Rotation paths and how fast each direction turns (degrees each step):
Each turn is a multiple of 5 degrees from 10 to 175, or 0.
Each row of a path follows its step; steps can be skipped.
path 1
step 0: [66,-18,7,156,-164,-153,-11,-77,58,22,0,192,-114,-129,38,87,-168,17,12,-16,-114,133,156,-38,143,-118,55,-78,-138,-60,43,435,-10,150,-122,-43,27,-108,-32]
step 1: [91,70,-250,108,-38,-22,-198,-61,-40,54,7,-92,18,10,16,-128,-17,-70,-335,72,-243,-18,-118,214,-67,92,-52,106,2,55,28,35,178,173,-2,-152,77,130,-139]
step 7: [-154,-24,7,-61,-175,-76,236,-73,64,-157,-29,-168,111,-95,-40,-154,51,88,-85,20,-16,14,-5,216,219,214,192,72,160,115,-18,-38,-122,-221,102,88,71,-30,11]
step 10: [5,56,-297,135,-166,93,-101,7,14,-128,-154,190,69,77,147,240,157,80,136,92,-115,12,2,156,-44,-210,-72,-88,32,45,143,136,80,-49,-47,70,91,77,82]
step 11: [11,-200,-86,66,205,-7,112,209,-130,-58,-147,-72,-75,59,102,-90,90,58,-298,176,-48,-160,-140,156,123,149,-69,-71,1,-105,201,71,-62,26,37,101,-88,-63,65]
step 16: [-27,36,165,207,-3,-109,-90,-33,47,-81,204,-130,21,-173,81,125,-46,80,-52,-326,-52,-83,-180,197,-106,45,87,108,137,-72,215,-48,-25,-3,-178,-8,91,60,-61]
step 17: [193,-48,151,83,-138,-65,-5,71,118,70,-36,-43,-99,-218,-157,-129,40,-251,-100,-104,-49,228,154,188,48,22,34,-124,50,-45,-89,228,-157,-121,80,-16,-4,-135,-13]
step 19: [102,18,86,5,46,163,-67,-69,-26,-105,-265,37,-82,-90,59,-100,-60,26,-297,162,-57,-9,51,132,45,7,-51,-285,-44,-220,138,176,111,127,125,-82,70,-89,96]
step 21: [117,-40,-17,37,150,-67,43,124,223,76,-188,-106,-70,-36,-15,-35,-152,142,-240,-26,-48,236,16,-166,162,-41,-8,-147,-103,-115,46,-142,-128,-64,-152,105,207,-27,78]
Directions:
[2,15,93,1,46,13,-33,-10,13,-2,58,-18,-103,29,-62,-69,-17,-35,-35,84,-32,25,-70,77,-34,-10,-41,-7,66,10,-21,-36,75,-1,18,-11,3,-24,59]
140
[42,-67,-102,62,27,-12,-34,33,-67,60,29,-23,-6,26,19,-26,-67,94,-7,99,-22,14,-43,-71,-28,-8,-14,5,13,50,-48,41,-26,21,-57,6,6,-5,16]
35
[12,14,6,9,17,10,1,13,-11,22,-15,10,25,26,16,42,43,50,3,78,0,-93,-9,27,29,-24,4,-1,72,-48,5,27,47,67,101,6,119,57,-94]
80
[-60,-58,12,-50,-23,19,-55,-65,40,-54,-26,-47,46,7,18,-75,22,55,16,-3,36,-75,-56,-24,-27,15,11,-61,75,-4,64,29,-23,37,-12,72,-43,-78,10]
85
[2,-11,-84,-16,66,-32,31,-93,75,38,-38,1,-4,36,-40,58,44,-50,-47,53,19,5,-46,-33,3,34,-89,-35,-36,-65,33,42,53,-40,-43,12,-34,38,-12]
40
[-19,-58,-11,-25,48,-8,84,48,14,2,35,-72,-21,-21,41,-40,48,-19,16,24,-15,1,49,8,108,2,35,-8,-9,-87,-77,71,27,44,8,-38,-38,-80,36]
170
[55,-34,41,8,50,-1,5,-17,-70,-27,55,29,-38,-11,32,-1,-29,-66,2,-5,45,44,-2,-7,30,4,-83,8,-6,34,57,64,-59,59,80,54,-75,-12,-97]
130
